Each path below is one point turned by a fixed rotation once a step. After each direction that follows a path, write how fast that rotation turns it, in degrees per step (0 if it stays still).
Each turn is a multiple of 5 degrees from 10 to 175, or 0.
Each row of a path follows its step; steps can be skipped.
Path 1:
step 1: [-19  16   4  11   4  11 -14  -8  21   3 -16  -2   2   0   8   1 -12  10
  -5 -11  -6   2   5  12  -9  -7   2  -9  15 -10   7  -7   8   6   4  -8
  -1 -29   1  -1   0 -13 -14   8  -9   5  -4]
step 3: [ -3 -11  -5  11 -16   6   9   3   3  19   0 -10 -11   8   4  16  11   8
 -24  -5  -8   0   6 -17   1  16   7   6  -5  11   1   7  -8  -3   0   2
 -11 -17  -3  -6   3   4  -4   2  15 -24  10]
step 4: [-10  13  -2 -11  -6   2   7  -2  -6  20  -2  -5   7  -2  -1   9 -19   7
  -7  11   2  10  13  14  -7 -10 -17  13 -20  12 -14  10  10  -6   1  -1
  13 -26   0   4  -6  -5  -2  -8   1 -11  -1]
step 5: [ 24 -16 -12  -1   8  -6   7  13   5  10   0  -2  14  17 -34  -7  -9  11
  -1   4   8  -2 -11   8  12  -7 -12   4  -1   6  -7   6   0  -7 -11   3
  -5 -11   6   2   7   6   6  -9 -12  -2  -5]
step 7: [ -3   6   6  12   3  -7   9  -3 -14  -7 -25   4   7  -9 -16  14  -2 -12
   4  -4   3   9  14  25   2  17  -4  -5  -2   0  -4 -17   1  -4 -10   6
  26   2   5  10  -8   5  -3  -2   4   7   4]
step 10: [-24   1   5   0  18   6 -13  -1 -24   9   0   9  17  -5   0   8   7  12
  15  -6  -9  -9   0  -4  -4   6 -25  -6  -2 -11   2   2   8  -5 -22   3
   0   9   2  -1   4   6   4  10   8   2 -10]
step 11: [ -5 -16   0 -15   1  10   4  12   2   5   1   2  -5   6  -1  -4  26   8
   8   3 -16 -11  -2 -27  -4   4  -2   4 -14  -2   5 -19   4  21 -14   4
  -1  -6  10 -13  -2  -2  -3  -7 -12   4   9]
step 13: [ -6   9   7  -1  15   9  -7 -12  -2   6   4 -10  18  -9 -22  -3  -3  -3
 -23  20   3  -3  -8  -3  17  10   5 -17 -12 -14  -4  -6   7  -2   0   4
  -5   9  -1 -11  13  -7   6 -10  -2   1 -16]
step 14: [ -5  -1  -6 -15   9 -18 -11  -7  12  13 -12  -9 -27   3 -11   3   6   7
  -5  -8  -3  14 -16  -3   6  -7  20 -11 -12  -9  16  -5   1  11  11   7
  -1  -3  -6  -7   5   2  -6  -5  -5  -7 -11]
Directions:
[ 5  2 -2  3 -4  6 -2  1 -2 -4  0 -3  3  3  1  1 -2  5  6  1 -4 -3 -3  2
  2 -1  1  1 -7  2  2 -5  2 -1 -2 -2 -3 -1  1  1 -1  3 -5  3 -3  5  0] => 65
[ 0 -4  0 -1  0  7  4 -4 -4  0  2 -3  0 -2  0  0  2 -3  4 -2  0  4  4 -1
  3 -1  4 -1  4  5 -3 -3  2 -2  2 -1 -2 -3 -2  0 -1  1  0 -7  3 -1 -6] => 80
[ 4 -1  3  5  4  1  1  0  0  4  2  1  6 -1 -2 -3  1  2  0  1 -2 -2  1  0
  1  3  0  1 -2 -2  1  2 -4 -3  0  5 -2  4  9  7  0  2  5 -2  2  1 -5] => 135
Path 2:
step 0: [ 18  -6  -7 -12  -9  -4 -16   5  -7  -1  12 -21  15   0  20 -14  -2  -6
 -14   0   2  -1 -12  10  10   6   2   8   3   1  -8  -1   3  10 -18  -7
   1  11 -10   3   1  -3   6   0 -10   0 -15]
step 2: [ 12   0 -14   5   4  30   0  -5  -7   8  16 -22   7  -1  24  -1   2  -6
   4   7   8  -6  -3  -2 -18   2  -7   8   0   6  -5   1  10   0   3  -6
   3   5  -5   7 -14   9  11  -8   4   4  -2]
step 4: [  8   6   0  -4  -1  24  -3   6  -3  18  12  -6   7  -6   1  -2  -6   6
   1  20   7   2 -11   8  -7   6   0   5   4 -21 -13  -4  -4  -5  -7  14
   4  -1  17   4 -11  -6 -15  -1  -3  12 -15]
step 5: [ -1   3 -11   6  -4   3   9   9 -15 -16  -4  -2  11 -11   8  -9  16  -5
   1 -15  -1  11  -6   8 -21  12   1   4   8  -4  -1  -8   3  -8   0  -6
  -8   6  -8  -4  13   1  26  10  14  10  -3]
step 7: [ 17  14   3   2  -8   5   2 -11  -4   3   8   0   7  -8  17  -7   2  -4
  -8  -6  -1  18 -15  -5  -1   6  11 -14   5 -21   6   6   9 -24   8   4
   0  13   3   0  -3 -10  10  11   5   5   2]
step 9: [  0   3 -11  -4 -21   6   8  -8   0  11  -8  -2 -15  -4   4  -3  10  -4
  -1  16   9   7  -2  -2   1   7   7  -1   3   5   5  -9   1 -16   3  22
  -6  18 -20  -8 -10  -4   8  10  -3  17  -7]
step 10: [  1  -5  -2 -15  -1  14 -11   7  -9  -7   5   3  34  -9  -4 -13  -3  -8
  -4   3   2  -4 -25   3  -6  -5  11 -11   2  -8  -9  -4   7  -2  -4   4
  13  -4   5   4   4  -5  -8  -6   6   6 -11]
step 11: [ -5   3  -3  15 -20  -3   3  -2 -17   9  -4 -14  -7   7  10  -6  11   2
  -4  -6   6   8   4  15  -6  12  -9  -5  15 -11  -1 -14  -5   5  -5  12
 -19   0   1  10  12 -12   9  11   0   7  -9]
step 13: [  5  -4  -4   4 -17  10 -12 -24 -15   3   6 -11   0   1   5  -4   6  -9
 -10  -6 -17  14  -9   2  -9  -5  11 -24   2  -1  -8  16   0   4   4   8
  -7   1  -9  13  -1 -15   6  -5  -5   5  -1]
Directions:
[ 0  0  0  0  0  2 -1  1 -1 -5 -5  1 -1  2 -5  3 -4  3  1  1 -3 -4 -4  6
 -4  1  0 -6  0 -2  0 -1  5  5  7 -3 -2 -2  1 -3 -2  0 -5 -4 -3  2 -2] => 160
[  0  -1   4 -10  -3   0   5   0   1   3   5   3  -1   1  -1   4  -2  -5
   3   0  -1  -2  -2   1   1  -2   6   0  -3  -3   3   6  -3  -1   0   3
  -2   2   4  -4   1   1   0  -1  -3   3  -2] => 125
[-4 -3 -1  0  0  5  3  5  3  1 -6 -5 -4 -1  4  5  3 -3  4  0 -1 -3  1 -1
 -4  2  3  0 -2  6  1 -1 -1  0  1 -1  3 -4 -5 -5 -2  0  5  1  1 -1 -1] => 110
[-1  3  0  2  2 -4  2 -2 -1 -5  0  1 -9  1 -1 -3  0 -4  1 -3 -4  3 -2 -2
 -1 -1  5 -2  2  0 -3 -4  1 -2  2  4 -6  0  1 -4  1 -3  2  4  4  2  4] => 175
[ 7  4  1  4  5  4  2 -1  2  3 -5  2 -2 -1  2 -3  1  0  6  5  8  0 -2 -1
  3 -1  2 -2 -1  0 -1  2 -3 -1  5 -1 -1  3  1 -3  2  1 -3  1  3 -2 -5] => 140
